A single turn carries every row of the set below to another of its rows. Some are shown first; where does it send the rows asked next?
z_829: [-38 -17  26  27 -12 -11 -14  -9  32  36   1  -4  30  24   6   2  -7  -3
   9  15  -2  15]
z_226: [ 20  27 -25 -60  28  29 -10  17 -19  -9  -7  24 -34  -1 -19  10 -10   0
 -23 -10 -15 -19]
z_828: [  5  36   0 -54  23  22  20  13 -12  -8  19  17   8 -42   7  29 -12  -6
   5 -18   1 -21]
z_530: [-16 -24  -4  38 -17 -14  -6 -11  13 -26  -8 -18   7  16  12 -32 -16 -13
  17  -3 -49  -7]
z_778: [-21 -20  -5  35   2  -6 -26  10   9  30  -2 -29  28   4   3  -7 -25 -12
  42  14 -10  28]
z_440: [-14 -33   5   8   2 -39 -27  -2  33  19 -19  16  -3  34 -14  -9   8   7
  -4  32   1   3]
z_54: [  4  48  -8 -39  19  41  -2  16 -31  28   2  15  -1 -29 -13  31  -7   4
  -1  -6   0   7]
z_818: [ -5  23 -20 -10   1   9   5   0 -20  17 -13  29 -54 -31 -10  -3   8  16
  -7  -9  44 -20]
z_51: [  4  38 -11 -58  42  16  14  -2  -7  -5  24  15  -1 -34   8  29 -18   0
   1  -8  -9 -23]
z_221: [  7 -41 -28  12  13 -34 -39  19  14   3 -24  -8 -10  22 -16 -23 -12  -5
  24  25 -11   9]
z_7: [ 12 -25 -20  22  10  -9 -11  -5   6   2   9 -44  22  46  18 -12 -34   5
  26  18 -17  15]
z_320: [ 12 -26  -3  39 -31 -31  -5  13 -10 -21 -26  -4  13   2  -6 -23  15   3
  27  11 -14   9]
z_595: [  5 -28  23  18 -28 -25  -2  11  11  13 -12   4  30  36   0   1  15  11
   3  17  23  14]
z_634: [ -4 -22   8  12   2 -20  -3 -24  25  12   8 -15  20  61  17  -2 -12  17
  -7  25  -7   4]
z_967: [ 17  29  -9 -63  29  16  20   9 -10 -25  18  17  -3 -24   9  22 -15  -2
  -5 -18  -5 -30]
z_446: [-20  -9  -2  51 -10 -24 -13  -8  -1  12 -10 -11  19 -15  -2 -13   0   0
  38  22 -27  21]
z_378: [ -2  38  -9   2  -7  24  23  -7 -31  27   7   9 -26 -28  10   9   1  22
   0 -13  50  -9]
z_354: [  2 -27 -23  29   4 -42 -19 -11   7 -19 -21  -3 -12  14  -8 -29   0   6
  17  28 -38  -1]
z_483: [  3  29  -9 -62  33  12   8  14  -4 -13  10  28 -11 -41  -3  22 -11  -8
   0 -15  -6 -28]
z_264: [ -7  27 -26 -14  13  27  18 -31  -9  -2  14   1 -52   7  23  -9 -25  15
 -23 -20  13 -37]
z_535: [ -3  13 -23 -19  -3  16   8  -6  -9 -10  -9  23 -64  -7   3 -17  -6   5
 -22 -27  26 -40]
z_706: [  0  35 -15 -52  24  51  -2   5 -12  -6   9   7 -19   2   1  12 -29  -9
 -21 -25 -31 -20]
z_486: [ 12  49 -10 -42  20  54  11   1 -30  11  19  -4   3  -2   7  28 -24   7
 -11 -14 -13  -2]
z_523: [-24  41 -11   1   4  38  22 -28 -15  23  19  -4 -29 -17  25   4 -23  13
  -7 -23  23 -20]
z_150: [-18 -39  20   9 -23 -15 -11   1  39  -7 -10   3   9  49   6 -17  -8 -12
 -11  -3 -10 -10]
z_947: [ 20 -35  -7  25 -19 -19 -16  35  -6   2 -19 -18  24  16  -7 -12  -3  -5
  34  11  13  24]
z_384: [  7 -10 -10  44  -7 -20   6 -23  -8 -11   4 -32  24  22  18 -15 -10  15
  25  22 -31  12]
z_284: [ 19  31 -10 -50   7  34  -5  34 -30   3 -14  28 -16 -22 -23  18   4  -2
 -10 -16   4  -5]
z_175: [ 20  33 -11 -60  33   8  16  13 -16 -10  14  23  -1 -36  -1  30  -4   6
   2  -6   6 -19]
z_565: [ -6 -43 -11  15  -7  -7 -25  16  22 -17 -10 -24   4  35   6 -29 -31 -24
  19  -8 -27  -3]

z_226 goes to z_706
z_446 goes to z_320
Where do these go?
z_378 goes to z_818
z_440 goes to z_150
z_51 goes to z_828
z_565 goes to z_7

